(in the rows, 128 means zero)
Each run below is a few steps of one of 6 hidden systems, one row a step.
trace 1, K_389, 10 rows:
[[106 102 117 130 131 144  91 149 120 186 141  92 167 116 145 114 134 111
   82 142  51 121]
 [122 147 129 100 182  98 136 132 114 119 116 128 168 168  74 160 111 151
   79 175  97 140]
 [151 159 137 127 120 134 128 139 114  62 107 116  83 132  98 161 134 139
   74 120 192 138]
 [110 106  99 154 105 133  70 104 136 114 112 108  70  90 161  75 144 120
  107  80 154 148]
 [ 71  86  87 142 145 103 123  89 144 164 129 163 129 140 148  81  80 154
  152 130  97 153]
 [112 130 141 140 141 138 184 147 112 127 136 179 158 186 124 152  72 162
  168 133 164 110]
 [145 173 170 145 123 158 129 156  95 109 117  95 148 113 136 146 144 101
  180  77 178  93]
 [123 155 141 109 132 140 100  94 141 149 118  92 122  57 138 128 158  92
  175 121  63 139]
 [160 122 118 102 116 140 118 110 147 159 156 179 132 126 108 162 115 133
  121 201  59 151]
 [206 117 133 135 122 109 113 146 112 127 154 156 152 177 103 133 148 133
   86 160 178 104]]
trace 2, K_276:
[[ 64 122  86 147 112 168 142 153 140 105 122 147  88 138 163 123  64 146
  152  86 152 145]
 [110 129 167 126 166 139 115 135  51  84 138 137 141 148 150 113  50 157
  142 119 137 110]
 [140 165 211 137 166 110 136  78  70 140 108 133 163 125 102 150 132 133
  165 116 120 128]
 [139 167 144 134  99 166 114  97 157 177 105 136 131  94  97 179 156 126
  196 129 143 134]
 [170 122  84 101  96 160  66 135 162 135 142 130 122 108 146 122 113 128
  182 173 150  97]
 [199  97 132  97 141  80 129 132 120 108 168 134 131 141 153  94 130 109
  122 188 105  88]
 [170 122 154 144 119  94 188 144 135 155 149 131 128 144 122 141 197  86
   66 127  99 122]
 [ 99 132  71 158 101 154 130 181 171 158 119 104 137 124 121 130 174  97
   82  80 121 147]
 [ 66 115  54 112 145 135 114 169 146  82 126 102 139 113 131  90  85 133
  118 120 108 153]
 [ 93 110 163 113 157 107 163 118  87  67 125 122 117 124 113 121  73 165
   93 156 101 148]]
trace 3, K_603 (10 x 22):
[[104 142 168 106 143 118 140 106 122 114  74  49  76  85 144 135 139 124
  139 124 135 106]
 [100  98 168 154 132 132 144  93  84 166 144 154  84 144 191 117  89 132
  105 106  83 130]
 [131 127  87 153 146 122 106 133 116 149 148 197 161 202 111 126  99 147
  108 119 143 146]
 [141 187  86 106 149 110 134 146 165  82 100 116 147 132  76 152 146 123
  170 124 177 134]
 [131 152 171 120 104 149 164 123 130  87 121  93  88  56 153 138 136  96
  183 110 115 118]
 [139  71 163 154  99 151 116 112  93 165 175 161 145 108 171  90 103 122
  139 132  82 123]
 [146 101  91 129 145 102 109 132 147 173 141 157 194 175  91 114 129 148
  112 177 127 128]
 [145 170 108  85 149 110 147 156 171 119  88  74 117 137  95 179 167 122
  108 162 149 104]
 [134 143 159 123 119 151 123 132  98 101 121  77  51  88 179 134 136  94
   96  96 109 116]
 [114  78 122 165 120 122  97  99  92 129 162 172 113 129 160  69  98 127
   89 100  99 164]]
trace 4, K_735 (10 x 22):
[[149 137 147 172 115 148  94 143  83 113 146 126 117 125 130 122 162  94
   53  63 129 156]
 [ 98 100  73 157 127  93 104 106 164 137 123 138 161 106 116  53 147 123
  152  95 134 162]
 [103 105 107 107 101 139 184 138 183 113 116 147 118 118 106 152  87 175
  167 184 152 131]
 [131 123 190 135 121 173 122 149  69 125 120 103 107 145 155 159  87 157
  107 133 171  84]
 [116 142 157 140 185  88 100  89  85 175 112  98 146 146 155 102 140 107
  132  90 100 110]
 [126 165  87 103 149 110 145 102 183 157 119 159 124 126  95 167 149 109
  148 149  64 165]
 [169 155 108 123  82 189  96 159 131  76 153 157 102 109 110 167 116 123
  116 140 147 147]
 [154  98 152 151 122 108  99 130  84  71 145 112 149  98 143  54 133 114
  139  92 174 112]
 [111  84 149 141 131  67 210 108 164 166 114 129 145 134 128  98 155 132
  145 140 123 115]
 [109 122 111 131 102 179 149 168 158 198 122 137 113 167 136 190 114 148
  101 154 129 110]]
trace 5, K_735 (10 x 22):
[[143  88 115 131 138 119 101 129 102 148 150 166 115 197 148 113  80 161
   71 167 138 109]
 [113 160  94 121 198  83 141 141 115  97 103 120 122 196 132 127 107 127
  110 102 160 115]
 [ 72 170 115 127 140 134 173 133 153 104  93  98  70 105 141 153 140 100
  127  73 104 159]
 [ 89 119 139 159  87 187 108 110 113 127 147 158 117  75 136 126 100 128
  141  98  86 183]
 [133 117 150 145 126 131  98 102  96 117 144 177 198 127  91 103  94 158
  184 140 151 142]
 [159 154 165 120 138 106 157 116 143 134  94 113 154 138  90 159 149 147
  180 151 198  90]
 [161 138 152 122 105 148 125 124 148 183 107  85  73 114 169 162 172 100
  130 133 135  81]
 [164 109 108 114 130 130  88 124 118 161 173 143 111 131 186 102 125  90
  114 145  55 114]
 [162 130  91 108 161  92 153 163 125  80 174 170 168 161 106 113 118 105
  107 153  90 144]
 [121 139 116 142 113 130 170 191 142  70 118 100 139 126  86 141 156 120
   76 100 172 143]]
trace 6, K_603:
[[191 153 149 104 121 107 155 150 136  67 143 103 142  86 121 121 166  82
  164 140 136 101]
 [160  93 163 142  85 130 150 129 131 150 161 115 126  72 160  96 174  81
  115 126  69 124]
 [128  70  94 140  97 146  96 154 149 186 157 136 154 135 129 104 135 132
   68 160  91 132]
 [118 119  86 105 146 115  99 161 148 123  98  81 147 150  86 136 129 164
   57 174 156 119]
 [100 146 161 121 147 114 142 121 113  95  76  63  78 115 117 145 142 139
   70 110 152 131]
 [ 77 119 155 176 125 136 131  95  96 141 114 140  71 130 165 121 107 131
   93  60 124 161]
 [ 85 120  89 165 132 139 111 115 127 141 130 187 139 166 122 117  77 163
  149  95 159 165]
 [115 167 115 117 149 126 150 138 142  95 107 137 169 142  89 150  93 152
  207 135 182 124]
 [146 169 192 114 138 135 169 120 109 114 121 107 139  91 135 152 129 105
  213 120 124  97]
 [162 128 163 134 124 140 115 101 103 178 166 157 141 110 170 122 130  89
  167 130  56 114]]
trace 7, K_288 (10 x 22):
[[141 141 163 131 111 151 124 115 103 112 119 118  42 112 143 171 139 116
   52 123 106 147]
 [120 116  94 171 129 126  40  88 110 149 123 147 113 144 128  93 137 136
   79  85 153 165]
 [ 92 108  91 126 151  82 142  96 156 124 104 162 145 153  93 106  89 180
  160 153 160 153]
 [113 150 154 123 116 160 194 152 125  94 114 137  95 139 136 179  80 155
  165 134 178 103]
 [124 158 158 158 122 174 101 141  86 137 133 111 133 113 171 128 121  96
  171  57 141 108]
 [124 141 113 119 156 113 106 105 135 164 142 140 187 109 120 106 130 107
  191 130  58 143]
 [174 152 119  77 126 135 147 146 154 114 145 143 143 128  87 184 130 124
  127 205  94 127]
 [199 133 145 125 102 133  95 154 114  93 137  94 106 117 130 127 172 104
   85 131 181  96]
 [133  66 130 157 112  79 119  91 141 152 132 117 125  96 151  45 168 114
  120 111 132 124]
 [ 91  74 108 136 112 117 196 137 171 174 136 159 111 155 139 128 113 149
   93 159  92 139]]
trace 8, K_389:
[[156 152 125 140 180  77  69  67 100 149 110 134 113 161 141 100 152 115
  120  93 150 126]
 [127 154  84 110 152  82 177  93 180 117 115 158  68 141 141 131 129 109
  172 124 123 146]
 [143 108  91 141  78 167 168 182 152 100 179 174 115 129 169 116 105 102
  156 119 131 126]
 [131  94 148 159 122 126 131 166  99 128 164 120 219 114 128  74 139 103
  143 103 113 116]
 [102 135 179 121 140 107 184 114 135 148  97  95 178  96  76 148 153 137
  140 151 101 134]
 [130 147 141 109  92 186 127 151 151 151 103  97  94 114 104 205 135 150
   95 169 136 117]
 [152 127 103 115 138 148  19 131 105 132 129  97 116 135 142 115 124 129
   74 145 136 112]
 [130 123 122 111 192  49 111  68 106 106 115 138 100 152 132  87 111 135
   98 138 108 143]
 [121 135 117 152 121 109 196 117 145 102 133 184  64 164 140 144 111 129
  116  99 151 155]
 [109 123  79 170  88 164 122 177 144 126 142 136 138 128 155  98 130 104
  158  56 173 126]]
trace 9, K_276:
[[144 165 147 107 133 143 152 105 116  96 151 189 130 123  92 179  89 137
  158 164  86 163]
 [177 123 165 151  82 161  89 131 108 119 135 140 157 114  80 145 146 150
  116 146 198 128]
 [144  91 122 142 117  88  99  96 154 153 116 103 149  98 138  58 166 122
  172 121 168 105]
 [125 102 119 109 119 112 197 135 176 166 142 137  97 128 181 121 120 109
  168 155  83 100]
 [147 135 132 118 125 167 139 198 108 147 146 113 115 171 154 175 117 114
   64 144 106  92]
 [134 168 105 125 178 106  70 143 104 110 116  86 158 139 100 119 159  99
   72  97 115 142]
 [ 97 148  95 122 136 102 146  95 166  88 115 143 121  83  83 119 143 115
  138 115  91 201]
 [104  83 128 148  69 175 141 134 134 103 140 161 106 105 117 134  87 171
  113 148 151 159]
 [115  75 153 154 135 113  97 122  86 146 115 111 144 156 144  80  95 173
  106 133 188  94]
 [106 146 158 129 177  68 176  84 126 168  90 110 118 159 149 127 131 124
  170 106 129  97]]
trace 10, K_89 (10 x 22):
[[114 165  58 145 113 160 129 149 174 145 118 166  84 165 136 168 127 121
  138  91 163 145]
 [121 115  83 134 105 160  93 166 130  75 147 128 145 100 153  80  90 125
  183 107 167 123]
 [122  80 188 143 117  99 169 113  94  84 145 121 162  77 123  72 121 131
  145 127 110 136]
 [115 125 197 149 109 136 186 114 125 191 111 126 142 125 104 177 162 137
  109 137 111 127]
 [122 162 102 114 145 163  78 138 152 202  89  94 141 153 122 179 136 138
  146 141 137  96]
 [138 148  80  70 179 100  68 110 135  89 122 107 117 124 137 103  89 131
  161 162 114 119]
 [173 124 153 115 133 101 150  96  95  65 167 181  80 127 137 119 113 115
   99 149  96 154]
 [167 125 142 181  89 140 148 145 119 152 159 171 118 158 128 139 177  96
   75  86 147 146]
 [ 99 117  67 153 115 131 129 173 177 156 109 102 161 134 124 101 160 116
  150  88 175 115]
 [ 81 103 117  97 127 133 166 156 149  80 112  84 134  93 137 107  80 152
  172 158 133 105]]
trace 11, K_288, 10 rows:
[[114 182 119 106 136 134 183 147 145  78 113 123  75 120 112 184 133 104
  102 117  98 159]
 [129 147 111 150 100 178  52 134  99  77 138 123 106  87 126 119 125 117
  103  84 145 169]
 [115  86 136 147 124 112  81  83 110 137 133 149 189 108  95  76 106 167
  148 150 141 154]
 [129 119 167 120 117 127 187 116 149 168 101 137 139 149 101 177 114 175
  155 187 155 104]
 [139 165 135 125 124 159 128 157 138 159 102  85  81 147 176 171 142 108
  142 101 167  71]
 [130 132  94 121 163 101  92 111 123 130 142 122 115 122 185  72 125  80
  163  93  80 118]
 [152 125 122 109 141 102 163 118 130 100 174 194 141 134 111 130 108 113
  118 164  54 168]
 [171 152 143 144  98 151 141 169 118  92 143 145 144 140  75 170 156 123
   69 126 171 141]
 [110 106 123 155 102 126  97 139 140 118  99  68 152  85 111  77 171 131
  130  94 193 118]
 [ 73  69 127 122 114 124 150 108 156 166 111 106 119  90 151  97  95 161
  153 166  95 121]]
trace 12, K_89 (10 x 22):
[[154 185 169 141 136 131 105 117 109 121 112  92 145  85 103 144 192  81
  130  79 128 140]
 [127 125  82 113 101 129 123 105 205 174 118 120 104  82 124 131 169 106
  140 154  84 146]
 [153  83  96 103 112 139 125 162 144 139 162 155 146 158 130 124  85 158
  119 207 122 104]
 [164 129 165 125 167  95 123 154  67  86 131 106 153 171 118 114 126 130
   74 130 163  95]
 [109 159 135 140 153  96 161 111 138 113  93  93  66 121 136 137 176  93
   83  70 123 148]
 [ 77 121  66 140  91 179 130 142 179 160 126 145  71 118 161 146 105 128
  131 109 103 156]
 [104  92 105 144 119 160  83 154 100 116 154 155 185 141 122  92  59 161
  148 138 146 135]
 [130 126 192 143 152  89 136  91  81  79 110 119 173 110  81 101 133 149
  138 123 165 139]
 [132 151 181 135 107 131 158  81 149 169  89 106  73  97 130 174 175 123
  140 125 137 122]
 [134 121  93 121 117 161  86 126 157 213 131 133 106 139 173 139 116 121
  160 148 105  95]]

Which system made each run below?
trace 13, 2 rows:
[[119 142 126 126 126 153 171 173 160 190 102 114 146 177 121 188 127 142
  136 148 161  84]
 [138 174 105  94 150 144  83 162 128  95  99  52 106 115 150 138 138 102
  135 114 153  89]]

K_276
trace 14 (2 x 22):
[[154 159 195 102 120 139 147 116 111  95 103 101 129  92  88 179 128 153
  160 170 159 110]
 [165 131 160 132  89 163  71 100 121 160 122 106  66  90 156 146 156 115
  100 135 129 112]]

K_389
trace 15:
[[172 130 135 156 111 106 123  99 121  90 162 191 163 108  86  99 154 109
  155 111 145 169]
 [134  79 137 163  66 138 179 149 155 137 151 157 174 101 119  97 138 131
  176 128 162 118]]

K_276
trace 16, 2 rows:
[[107 181 139 127 110 192 128 152 127 127  92  99 102 116 133 188 114 130
  175 101 173 110]
 [132 145 122 121 145 148  50 107 105 138 130 108 141  99 166  94 106 110
  197 110 112 108]]

K_288
trace 17, 2 rows:
[[124 150 114  73 173 102 132 150 135  91  89  73 128 143 107 146 102 154
  126 178 153  96]
 [124 147 172 120 141 120 138 109 103 110  98  83  55 110 141 151 149 117
   58 115 104 132]]

K_735
trace 18:
[[148 118 156 148 115 125 151 159  97 102 154 137 146 136  97 137 153 120
   24 129 106 155]
 [100 132  97 159 116 137 113 156 159 161  87  89 122 139  96 143 179 133
   55  91 169 146]]

K_89
trace 19:
[[129 167 129 119 150 137  90 116 146 198  83  84 138 131 137 158 157 119
  174 120 146  86]
 [148 149  89  79 160 101 110  98 162 128 131 121  87 121 165 121 120 101
  179 161  81 106]]

K_288
trace 20 (2 x 22):
[[147 113 161 111 144 117  92 125 112 175 122  87 194 112  98 125 151 131
  106 181  88 105]
 [143 134 133 103 154 106 101 100 139 184 101  97  94 138 119 159 161 128
   56 170  84 124]]

K_603
trace 21 (2 x 22):
[[113 107 104 128 118 130  82 118 152 162 108 118 173 115  59 134 149 164
   81 175 124 157]
 [121 111 125 105 126 120 116 120 148 129  77  81  95 138 112 145 117 181
  101 182 188  97]]

K_288
trace 22:
[[145 126 114 143 101 152  91  92 151 190 107 163  82 159 131 167 114 166
  131 154 179 120]
 [160 121 110 130 151 108  77 112 111 128 131 134 125 160 172  81  99 127
  175 119 182  83]]

K_89
trace 23, 2 rows:
[[171 128 179 113 153  81 162  93 118 166 140 116 104 128 169 122 157  88
  141 145  78  90]
 [168 138 103 134 121 134 141 153 146 173 168 175 131 164 132 161 157  83
   90 135  72 136]]

K_735
trace 24:
[[ 84 116 100 127 152 123  97 126 148 185  84  72 147 128 154  92 125 142
  168 112 149  84]
 [ 94 131 137  86 173  95 161  99 122 102 114 128 112 129 141 129  60 153
  179 169  89 120]]

K_89
trace 25, 2 rows:
[[112 125 114 126  88 166  95 110 170 175 104 121 158  91  91 146 125 161
  193 159 154 130]
 [167 104 157  92 138 113  87 100 115 133 128 109 150 111 129 111 105 157
  171 201 139  82]]

K_89
trace 26, 2 rows:
[[ 77 117 143 155 103 145 110  79 137 173 103 119 104  74 117 130 148 134
  104 106  90 180]
 [110  98  98 135 108 148  90 100 158 202 116 163 141 146 107 142  99 184
  150 169 146 136]]

K_89
trace 27:
[[128 105  79 116 157 109  81 135 117  91 125 137 138 175 120  94  76 170
  109 154 179 121]
 [142 132 178 130 162  56 193  92 106  76 113 126 106 140 123 110 137 127
  131 117 154 123]]

K_276
